In the rows, 128 means zero.
A single turn carries every row of the set below to another of its rows. Some are shown first; where does it send the rows asked next?
Z: [ 98 106 142 103 153 153 116 159 144 132 104 120 142 145 109 131 182 112
 123]
A: [131 115 109 132 132 144 135 145 121 156 127 138 136 171 101 101 154 114
 121]
Y: [122 112 119 132 118 145 112 152 117 170 104 119 155 171 118 103 174 127
 136]
E: [128 134 129 124 169 162 109 158 154 132 108 129 140 166 112 112 162 150
 106]
L: [104 140 131 110 142 169 127 159 124 133  87 125 137 143  95 124 164 129
 132]
G: [126  98 133 116 159 154 132 165 122 186 107 129 153 162 101 129 144 130
 112]
M: [121  93 114 120 135 168 111 163 123 174 118 103 136 163 112 121 156 138
  94]
S: [113 108 152  83 160 132  81 125 112 134 128 141 168 138 102 117 166 121
 129]
F: [105 128 124  60 150 120 118 163  83 158 137 131 160 151 107 113 147 139
 119]
V: [ 97 110 116 103 162 136 105 140  79 153 132  94 137 151 119 107 167 159
  95]
D: [104 130 133 124 133 152 105 142 172 139 121 127 144 159 107 127 151 136
 118]
X: [ 97 143 125  76 168 147  94 150  94 140 126 144 159 173 119 141 152 156
  87]
W: [124 124 113  98 154 139  88 112  98 152 135 158 166 155 121 113 133 137
  95]
U: [104 145 117  88 150 119 110 120  97 128 114 129 159 130 119  95 150 152
 117]
H: [103 130 138  77 136 141  86 141 127 138 160 130 147 154  85 130 137 142
 110]
J: [111 120 144  99 148 136 109 162  97 158 132 114 128 166 151 138 143 168
  97]
B: [ 92 139 122 122 138 139  90 123  82 168 118 125 163 178 119 123 160 161
 119]
R: [113 128 135 120 124 130 110 121  81 139 112 132 134 150 155 117 154 141
 127]
T: [133 128 151  99 127 136  86 135 124 129 145 153 138 169 136 134 137 142
 110]
C: [121 108 164  71 134 130 111 153 102 136 120 127 138 126 128 132 145 132
 127]

D turns into M
H turns into V
T turns into J
Now these:
F turns into U
E turns into G

A single turn carries every row of the set below to another of its rows. Some are shown first; where does it send the rows asked next?
fivu: [133 121 134 152  89 148 159 122 118 114 129 107 134 122 115 127  95 140
 140 130 122 162 119 140]
Suf: [118 113 144 135 106 134 144 133 121 112 105 123 152 116 154  92 106 122
 148  79 145 187 143 133]
rizi: [134 133 126 134 136 145 128 142  95 134 118 133 115  99 151 120 104 135
 120 115 152 178 140 114]
Maro: [131 128 131 120 151 150 102 132 133 110  73 116 163 123 121 110 128  94
 114 122 146 118 146 124]
tamuk: [141 149 119 135 132 146 105 131 123 136  80 148 145  95 134 122 142 129
 127 149 151 154 114 108]
defe: [150 147 119 136 133 142 102 131 122 138  80 143 140  91 131 118 136 135
 120 149 142 149 107 118]
Rada: [115 144 145 131 136 148 143 127 132  95 107 135 129 107 110 120  93 129
  91 133 158 148 116 136]
muf: [141 134 122 140 135 148 132 144  81 127 117 135 117 101 154 129 111 127
 126 116 149 165 137 119]
Tuki: [149 109 111 149 102 147 109 130 118 110 111  92 153 137 138 113 130 116
 162 115 112 143 143 144]
fol: [119 148 144 126 134 152 142 128 135 101  96 140 138 115 113 124  90 119
  98 132 171 136 115 131]
zal: [136 125 139 148  94 140 150 123 120 112 134 112 133 131 115 122  91 151
 145 124 127 158 112 126]
devu: [127 124 128 125 102 139 128 107 154  97  65 133 177 109 136  92 134 131
 156 119 148 155 123 133]
rek: [135 136 135 154  86 143 153 121 121 103 131 108 136 127 121 123  99 147
 140 125 120 163 121 136]
Tos: [125 125 131 131 105 131 127 114 157 113  65 138 174 114 145  97 136 115
 155 117 136 165 110 129]
guk: [140 135 136 148  82 148 153 124 121 111 124 110 124 121 128 120  94 148
 143 124 123 162 116 141]
dudul: [150 116 112 143 110 138 120 135 134 124 104  95 158 142 129 113 133 115
 166 107 112 137 144 135]
ser: [120 102 131 123 116 139 145 122 116 101 103 117 140 113 158  94 101 123
 152  83 147 177 145 138]
gobo: [127 127 125 130 153 154  99 131 131 107  73 124 161 126 131 110 136  94
 110 111 153 126 136 130]
nimid: [122 124 125 127 100 142 118 113 154 116  67 136 176 110 136  94 140 123
 160 119 142 162 120 125]
dogez: [131 124 127 125 146 151  95 135 131  99  78 114 165 130 127 107 131  92
 121 112 155 125 145 132]
fes: [136 133 128 150  90 148 155 123 122 112 129 117 126 122 124 129  89 143
 139 136 128 155 113 144]
visem: [140 128 130 140 134 148 125 153  94 128 115 130 116 103 144 116 103 143
 115 108 145 177 144 116]
vefo: [138 136 134 140 132 137 121 147  92 130 118 137 118 100 150 115 112 140
 115 115 147 176 147 123]
Guzi: [144 125 118 148 106 141 112 130 123 113 103  94 161 139 138 112 139 105
 162 109 107 136 141 135]
nuv: [132 128 120 115 152 154 102 139 137 114  79 125 164 120 117 113 131  90
 116 116 142 129 142 142]
Dut: [126 128 130 125 106 139 124 105 153 124  64 136 175 117 135  96 138 118
 155 118 137 158 109 133]
kazo: [147 115 118 151 106 154 110 133 125 113 100  94 160 135 144 106 139 116
 163 110 109 142 141 140]
topez: [114 108 133 126 104 141 142 124 126 115 105 120 146 113 153  92 101 130
 155  84 143 186 146 130]
vup: [137 119 131 153  87 149 160 134 120 112 122 108 134 125 124 132  94 144
 146 117 122 157 115 134]
fot: [149 108 118 143 106 145 114 124 124 114 101  86 162 137 131 112 133 109
 159 117 108 143 142 133]
mafig: [123 143 150 130 128 152 142 131 121 109 105 132 139 103 110 125  86 136
  95 127 165 135 114 131]
tugu: [115 140 146 129 133 154 147 130 127 110 103 137 134 107 105 124  89 125
  94 134 160 137 123 131]
nuzu: [146 105 115 136 111 149 116 126 128 113  92  94 158 143 137 120 139 111
 160 112 109 143 141 143]
kip: [133 129 134 113 152 153  98 124 129 110  74 119 162 121 123 113 132 103
 110 122 152 121 140 138]
rem: [119 147 142 127 130 148 142 123 127 105  98 138 126 111 114 123  92 126
  90 126 166 147 111 132]
rog: [119 137 148 120 137 156 131 127 123 102 109 142 140 109 103 122  89 126
  95 133 157 150 111 133]
sevo: [124 132 128 125 156 147 103 136 134 104  79 121 154 118 127 109 132  86
 114 116 144 121 136 135]
Lat: [116 109 141 129 107 145 147 127 125 115  99 122 151 129 148  95 105 127
 150  77 140 185 145 132]
Mefo: [145 148 122 136 131 133 104 128 128 130  78 152 140  97 140 120 142 133
 122 153 139 154 114 119]
Lugug: [148 156 118 142 121 148 114 130 119 124  79 151 154  97 134 127 143 136
 130 151 150 144 115 114]

fes turns into Tuki
nimid turns into tamuk
fot turns into Maro
Now these:
mafig turns into vup
Dut turns into defe
Rada turns into rek
dudul turns into nuv
gobo turns into rem
vefo turns into Suf
ser turns into devu

A single turn carries every row of the set below to another of its rows. Some are shown first; where does it send the rows asked next?
Dibu: [139 130 138 134 145 117 155 128 163 169 128 142 112 154 130 140 140 126
 103 141]
fogan: [138 121 138 142 178 133 154 126 125 151 106 133 135 129 110 141 162 135
 117 144]
roko: [120 123 169 140 106 152 149 137 139 113 148 109 137  85 133 129 134 108
 119 123]
rom: [109 117 134 121 138 171 122 143 139 110 143 122 104 116 147 142 138 103
 149 106]
rupid: [136 130 138 124 139 113 152 135 162 162 130 160 119 152 124 128 136 131
 111 139]
nulav: [140 121 145 145 168 135 159 131 108 148 115 139 140 135 101 143 158 126
 112 141]
lagan: [109 114 140 127 134 178 123 136 136 112 145 126 105 104 142 143 139 106
 144 105]
vuk: [131 150 132 129 150 127 136 133 142 163 126 112 136 125 123 106 120 104
 105 140]
pogib: [107 114 138 120 137 163 121 136 135 105 146 133 108  97 141 127 132 110
 145 109]
soler: [117 128 177 135 112 156 148 135 143 117 146 107 139  91 130 123 129 113
 116 118]
Pimef: [139 135 135 124 147 114 149 138 163 162 126 149 116 156 121 126 140 131
 106 136]
gire: [114 122 169 133 109 153 148 140 137 114 156 109 138  91 140 132 133 113
 129 120]
Pega: [135 124 140 120 142 110 147 129 147 162 140 154 107 156 121 135 127 126
 109 130]
vogot: [122 140 119 160 147 119 146 137 143 133  99 140 124 131 108 153 138 109
 137 113]
rared: [139 123 134 145 171 123 158 127 129 147 104 138 137 131 111 142 160 128
 117 151]
zade: [109 119 127 124 146 176 123 142 150 110 132 122 108 102 150 135 144 111
 145 119]
zageb: [127 116 164 130 131 179 135 146 150 119 159 160 107 121 136 131 160 126
 117 129]
sibim: [135 120 135 141 174 126 156 131 121 150 113 126 143 132 117 144 169 133
 118 147]
Voved: [122  96 163 116 132 146 158 124 137 126 152 107 125 120 158 138 159 142
 140 139]
ren: [119 122 175 132 112 152 141 139 139 113 147 114 139  90 126 125 137 116
 137 108]
gebes: [141 130 135 131 135 116 143 139 163 164 135 159 110 147 121 133 140 130
 107 139]
Voga: [125 109 158 135 121 181 137 147 150 117 148 152 103 115 126 142 158 139
 120 138]
nenu: [135 136 122 146 144 115 153 137 139 141 102 141 135 122 112 150 130  97
 142 110]
nubu: [137 127 129 142 166 137 163 136 130 151 108 136 138 142 116 150 160 126
 110 153]
bikat: [119 128 168 140 103 148 149 139 161 117 140 109 141  88 141 130 141 118
 127 121]
goren: [122 151 137 133 165 127 130 134 142 154 126 121 133 124 119 112 121 100
  95 124]
non: [124  88 163 109 133 142 161 125 134 120 145 110 129 104 145 151 153 141
 135 130]
sipu: [109 116 132 122 138 171 132 136 139 106 135 132 105 111 146 141 133 103
 155 108]

pogib turns into Dibu
vuk turns into non
Now these:
lagan turns into Pimef
zade turns into Pega
Voved turns into nenu
sibim turns into sipu
rom turns into rupid

A single turn carries every row of the set below to another of its rows. Some are shown first; where does it send the rows asked next?
Dasu: [129 157 164 118 135 146 122  99 114 129 129 171 125  95 165 134 106 111
 114 156]
lavef: [128 138 127 100 160 110  86  98 147 114 110 142 144 117 125 140 119 117
 124 130]
lolu: [112 125 155 135 153  95  94 153 140 120 129 134 153 108 130 119 136  91
 112 137]
Femo: [125 141 173 157 152 136 137 122 130 125 114 148 150 144 146 135 120 115
 109 154]
kedib: [125 138 121 100 153 110  80 110 127  97 106 142 144 114 151 142 123 116
 116 135]
Rar: [154 146 152 121 122 124 134 128 146 108 133 160 126  95 152  91 126  84
 150 118]
pekek: [151 161 137 127 151 132 122 105 110 137 154 124 107 123 143 124 109 106
 117 118]
raf: [138 165 182 143 160 124 131 119 139 137  94 142 147 115 161 114 109 113
 125 127]
mufus: [136 128 131  99 166 101  73 110 139 118 117 153 135 119 148 139 125 127
 121 135]
gasag: [146 132 148  98 135 112 109 116 126 138 146 172 141 119 118 116 137 107
 146 169]
buban: [144 165 165 154 159 114 121 124 124 125 100 125 140 119 178 107 116 104
 123 122]
Bogal: [131 125 140 106 120 114 100 134 100 119 160 164 125 110 149 141 117 105
 120 159]
guz: [105 121 161 120 162  97 116 148 136 110 128 151 152 115 136 129 141  89
 123 127]
Kifuf: [143 144 121 113 121 122 109 120 102 111 149 133 141 121 111 120 128  90
 136 142]
kure: [151 111 157 130 110 127 100 106 135 116 132 154 120 116 132 151 104 129
 133 146]
pelig: [160 153 149 144 166 111 141 162 138 127 128 147 129 121 143 133 115 116
 108 128]
batat: [118 118 166 130 157 114  95 152 125 113 119 149 164 112 124 119 143 102
 122 126]
vom: [125 124 178 137 114 133 108 107 143 135 145 145 126 132 165  96 122 101
 131 148]
tasub: [146 116 142 116 107 124 111 107 113 139 134 142 136 104 139 129 128 116
 166 140]
kib: [142 155 177 147 166 111 125 128 133 138 114 144 127 113 178 124 103 113
 121 113]
Fuvuz: [148 132 129 105 100 114 117 129 120 136 132 129 131  92 144 130 122 113
 151 150]
sulab: [170 169 144 113 155 125 114 108 117 136 122 151 130 111 157  90 142 112
 133 159]
vig: [169 123 134 108 130 110 119 124 117 100 132 127 115 145 144 135 133 124
 142 135]
toge: [147 142 167 101 119 146 125 158 121 123 136 130 127 128 154 104 118 120
 116 124]
sekis: [139 119 141  95 112 115 126 120 113 139 138 132 127 120 154 136 132 120
 156 151]
zemod: [152 172 158 132 151 129  94 146 143 106 112 141 144 125 144  98 101 116
 108 122]
tupi: [161 138 137 109 111 106 119 115 149 102 109 147 132 106 141 125 129 112
 141 176]
Bobu: [155 146 147 177 155 112 119 127 130 109 113 162 145 110 161 111 134  95
 128 145]
Ribe: [139 154 171 133 166 123 111 114 146  98 116 182 140 129 156 107 113 103
 137 115]
Gepig: [119 156 165 132 156 110 107 123 151 110 131 142 126 150 174 113 102 103
 104 139]

mufus turns into batat
buban turns into sekis
Kifuf turns into Gepig
Now these:
pekek turns into vom
Femo turns into tupi

A single turn carries every row of the set below to another of its rows. Some are shown first; where does it send the rows asked next?
fep: [138  94 119 164 149 114 142 121 117 183  98 105 155 129 115 127 115]
zenuz: [168  92 101 147 166 183 113 119 128 158  93 106 154 153 120 109 103]
luku: [170  54  88 140 128 144 136  90 164 148 104 116 149 127 139 102  93]
rup: [133  85 124 137 138 142 157  58 136 154 119 103 133 142 114 112 105]
dudeg: [163  84  83 175 138 156 153 119 135 173  90 143 148 113 124 131 109]
Dad: [114  80 131 152 141 145 139 120 129 173 112 102 140 136 114 118  98]
vid: [144 119 100 128 112 148 118  82 152 148 118  99 175 118 138 106 106]
zub: [116  80 105 146 143 146 156 109 143 137 104 150 142 138 122 102 106]
Reku: [162 121  93 135 134 140 142  74 136 169 123 100 193 122 124 121  98]
pobi: [133 107 109 164 138 154 131 128 144 137 127 107 184 132 120 108  79]
Fatek: [182 120 114 143 163 157 118 126 127 151  92 114 149 142 106 118  92]
Zefa: [120  80 111 155 160 145 167 104 125 164 117 130 151 143 106 116  86]
tel: [158  84 102 177 144 164 134 117 124 188  94 135 152 126 117 140 107]
vesu: [163 110  88 156 170 163 120 113 123 138  99 110 143 149 113 101  77]
runu: [145  93  95 162 146 160 151 123 146 144 123 118 199 132 126 109  93]
Pebo: [142  89 112 135 142 136 167  54 138 143 113 127 140 142 115 111 113]
vudem: [160 101 102 136 127 173 159  78 146 160 127 118 118 134 119 107 117]
resi: [167 126  97 162 139 136 122  73 117 171 113 117 131 144 117 114 129]
toza: [175 123 101 142 138 150 156  73 133 156 119 144 130 140 108 116 119]
fisin: [152 104  97 157 128 158 125  78 128 175 120  91 120 139 128 106 127]
fofis: [145  96 125 146 132 118 132  68 129 163 102  93 139 135 123 117 131]
zanaz: [161 115  94 155 139 150 156  73 125 170 131 100 119 135 109 112  99]
gulo: [183 116  86 145 158 150 141 125 137 133  91 112 140 127 116 105  87]
Fofir: [156  54 107 149 139 155 104  83 145 165 108 111 156 150 133 109  90]
mup: [156 101 100 162 141 148 139 130 144 147 112 121 205 129 129 115 112]
bov: [145  96 105 168 146 155 133 127 137 159 121 102 202 135 126 116  99]
raza: [144 116 115 164 134 141 118 135 142 140 116 112 190 129 124 113  97]
Bef: [190  94 104 142 135 110 138  93 150 147 102 131 152 122 115 120  77]
Lun: [152 107 113 169 123 149 124 129 137 159  92 140 128 112 116 131  96]
doko: [155 118  95 133 140 151 141  66 135 163 126 117 196 133 120 119  94]
nenos: [147  95 113 134 134 126 151  61 143 138 101 132 140 138 124 109 132]
gula: [163  82  90 159 147 122 126  77 137 146 114 121 148 139 116 106  58]
rura: [189  98 100 136 154 170 135 132 142 153  86 108 151 132 123 114 113]
Vik: [157 120  82 140 137 138 136  68 135 159 119 114 196 127 129 113 103]
tudud: [183  65 122 132 126 142 117  99 158 166  96 121 160 132 130 122 109]
firi: [169  88  74 148 161 175 137 118 139 140  93 105 145 138 130  96  98]
rasup: [145  76  81 182 148 169 144 107 125 175 100 138 146 128 121 126  94]
Fivur: [140  99  91 174 127 155 134 119 139 144  98 143 123 115 120 117  84]
sebep: [141  90 125 146 141 128 147  62 126 169 114  88 139 140 115 119 111]
nez: [176  93 123 151 146 120 106  85 132 164 106 126 159 145 108 126  75]
dufez: [139  93  92 157 150 115 158 110 131 147  91 153 157 130 123 112 123]
vumed: [166 112 105 143 128 159 126  78 137 160 108 134 130 144 126 110 147]
Vipom: [144 113 105 157 134 147 137 130 151 126 118 127 188 126 124 107  92]
Biku: [133  93 113 154 131 115 131 127 137 156  87 124 146 122 132 113 134]
vumi: [154 100 114 144 135 112 140  64 132 153  96 117 146 136 125 116 139]
Zuvet: [134  99 111 177 133 162 115 117 128 161 101 135 127 127 112 126  81]
Goseb: [138 116 101 126 118 159 117  75 152 142 121 115 178 129 134 104 102]
nad: [142 116 113 121 115 161 122  82 153 152 125 102 176 124 128 111  97]

doko turns into nad
Fatek turns into rura
vumed turns into toza
Now these:
bov turns into raza
Pebo turns into rup
Fofir turns into nez
dudeg turns into Fivur
zub turns into Zefa

